In the data rows, the value 50 means zero.
Some points, one per row:
(45 48 30 36 47 31 64 66 59 43 39 71 50 46 73 43)
(49 38 32 43 33 66 63 28 99 68 14 79 75 63 35 50)
(38 44 52 36 48 24 59 61 49 35 65 40 42 54 28 40)
(65 60 33 32 46 54 48 69 09 53 37 99 40 61 68 91)
(48 49 21 37 34 63 38 23 02 45 32 99 29 53 41 48)
(46 50 32 36 44 32 65 68 56 37 14 82 49 62 74 44)
(58 57 19 82 48 72 54 35 66 46 30 58 57 71 55 42)
(49 50 71 39 54 30 87 67 57 42 45 14 50 86 43 54)
(56 51 29 77 44 50 41 60 59 40 49 42 53 62 46 39)
(49 59 54 50 76 35 71 76 13 54 99 54 43 72 43 67)
(61 50 44 41 65 53 38 63 59 41 46 31 51 67 46 51)
(47 53 58 83 35 34 18 72 59 42 73 44 50 18 95 79)
(53 32 38 69 50 46 84 56 97 65 51 01 67 43 41 31)
(41 49 28 39 53 29 63 66 53 36 32 72 46 45 42 49)
(48 52 66 41 73 32 61 68 59 40 34 31 52 00 41 54)
(47 47 21 45 39 67 62 25 55 38 32 93 48 62 33 56)
(50 41 44 80 17 68 38 25 99 68 24 28 72 63 94 80)
(51 55 52 44 51 65 61 28 04 48 67 64 33 00 34 58)
(52 46 74 45 56 37 57 77 99 74 08 61 79 80 66 38)
(50 52 75 40 58 68 89 27 05 49 77 27 32 85 44 53)
(38 41 64 38 66 20 11 62 51 36 50 33 46 06 27 49)
(49 48 33 76 54 68 39 27 57 36 35 35 52 34 46 34)
(49 49 52 38 53 67 17 25 57 37 73 45 47 15 41 54)
(59 38 32 37 34 51 64 62 99 65 10 80 74 61 41 53)
(50 53 46 43 56 66 35 25 02 46 69 63 31 59 29 48)
(50 60 24 86 39 35 94 75 08 53 73 70 37 42 97 81)
(53 52 69 42 64 71 45 30 61 43 50 57 52 36 46 55)
(54 43 45 78 35 71 52 30 99 70 00 29 79 69 47 41)
(42 50 51 22 39 60 00 21 00 41 46 52 26 51 55 79)
(54 52 66 40 56 72 61 29 62 44 43 39 50 00 45 52)
(46 43 17 37 32 62 55 17 55 35 36 69 44 57 53 13)
(42 54 28 45 58 29 42 67 03 47 35 99 31 55 33 54)
(50 48 32 39 32 69 43 23 58 39 27 74 50 53 42 54)
(45 41 53 79 13 30 00 72 99 69 00 29 73 60 93 81)
(55 43 43 86 02 69 55 30 99 70 34 38 77 75 94 84)
(49 54 57 77 60 32 61 73 05 49 80 50 38 00 47 36)
(52 59 61 48 99 37 82 72 10 54 99 37 37 45 40 53)
(41 47 50 35 52 27 32 67 57 34 27 49 46 60 39 48)
Then 10 other points, each followed by its number:
(45 48 52 74 29 62 82 23 55 39 56 09 48 83 43 32) 0
(39 43 66 32 57 26 47 61 53 36 41 65 43 53 39 45) 1
(42 37 99 40 61 29 40 64 99 65 01 00 70 24 25 48) 2
(64 60 63 51 90 55 47 64 08 53 59 07 39 33 42 63) 3
(53 57 27 46 42 71 26 32 09 52 99 87 38 99 37 63) 4
(51 50 55 34 38 70 01 27 60 43 35 45 51 61 76 43) 5
(50 50 16 32 30 69 64 25 55 39 32 89 50 63 40 45) 6
(56 42 86 40 55 73 01 33 99 71 20 27 77 70 47 56) 7
(42 35 36 36 30 27 60 68 99 63 02 61 72 61 39 48) 8
(52 54 53 77 45 69 46 29 62 47 46 35 53 34 48 40) 9
Which of these numbered points is nearest to each point below by angle, seen from the average point of the first points? Its number follows each.
(46 50 68 74 60 64 37 25 58 40 35 00 45 27 44 33) > 9
(56 44 66 47 30 71 28 33 99 73 29 51 75 66 49 56) > 7
(54 58 45 46 47 75 49 32 08 55 62 52 39 84 48 57) > 4
(43 48 51 37 56 27 22 66 55 38 43 54 47 52 43 50) > 1
(39 34 80 71 47 23 16 63 99 64 32 19 66 08 42 32) > 2
(41 44 42 35 61 29 46 64 55 40 28 57 48 42 39 52) > 1
(51 55 45 43 52 66 40 29 04 50 58 61 35 62 35 57) > 4
(50 52 30 43 35 70 66 27 58 41 43 85 53 47 37 57) > 6
(44 36 83 42 41 23 41 70 99 67 00 37 68 28 33 55) > 2
(60 50 69 78 36 50 90 62 61 39 49 03 53 90 46 39) > 0
(59 54 50 38 61 50 29 59 04 48 99 73 35 70 48 50) > 4
(50 45 61 48 44 34 48 73 99 73 00 94 78 61 38 60) > 8
(53 60 67 41 63 42 67 74 09 55 71 43 42 00 80 46) > 3
(47 45 18 36 28 66 61 23 55 36 20 79 48 59 55 30) > 6
(50 40 59 78 34 69 18 28 99 66 60 30 68 12 46 38) > 9
(50 37 89 41 49 66 00 27 99 68 16 16 72 65 36 47) > 7
(51 60 66 50 82 36 64 72 09 55 81 60 38 00 41 65) > 3
(55 54 32 42 36 71 67 32 60 46 46 87 55 68 51 57) > 6
(49 55 34 34 52 64 65 28 04 46 99 68 32 62 73 42) > 4
(54 40 77 78 28 68 02 30 99 72 16 09 80 70 48 38) > 7
(48 51 57 44 71 30 42 66 59 42 50 52 52 35 36 57) > 1
(47 41 99 46 66 34 92 71 99 69 32 00 77 90 35 55) > 2
(46 36 57 41 52 60 51 23 99 65 00 43 70 00 26 48) > 2
(48 48 69 28 53 66 01 25 56 39 48 50 47 56 38 42) > 5
(51 47 85 43 66 37 26 74 99 74 34 47 78 22 49 52) > 2
(55 60 64 42 69 74 47 33 10 58 68 13 37 34 82 52) > 3
(51 50 49 42 56 67 87 26 59 42 43 01 48 87 57 20) > 0
(55 54 60 83 37 72 43 29 58 41 41 00 53 32 96 83) > 9
(39 37 34 71 25 26 57 63 99 64 00 63 66 58 42 29) > 8
(46 35 64 38 49 65 55 22 99 62 21 32 67 00 30 52) > 2
(54 53 51 79 34 70 25 29 59 41 78 47 50 58 47 40) > 9
(48 57 65 44 68 35 31 69 06 49 75 34 35 28 58 21) > 3
(57 51 18 42 35 72 80 29 66 45 40 73 55 52 44 53) > 6
(44 37 56 31 35 32 60 66 99 67 00 66 70 61 39 44) > 8
(44 55 52 79 56 33 63 72 07 50 70 45 33 00 47 37) > 3
(54 55 83 46 56 75 93 34 63 48 63 27 54 94 51 59) > 0
(45 29 69 73 45 63 12 19 99 65 57 18 66 07 42 29) > 9
(65 63 23 47 56 52 71 66 10 53 80 99 39 73 50 61) > 4
(62 58 18 35 38 53 20 63 11 47 99 63 36 99 77 45) > 4
(49 42 65 30 35 31 64 71 99 70 04 80 75 67 67 90) > 8
(51 50 41 78 42 69 62 26 58 39 38 31 52 75 47 35) > 0
(45 43 57 32 45 60 56 21 48 34 45 32 46 00 39 44) > 9
(50 49 32 31 50 67 92 25 58 39 88 16 46 46 75 39) > 0
(51 56 23 38 53 70 39 29 06 48 81 70 36 63 75 45) > 4
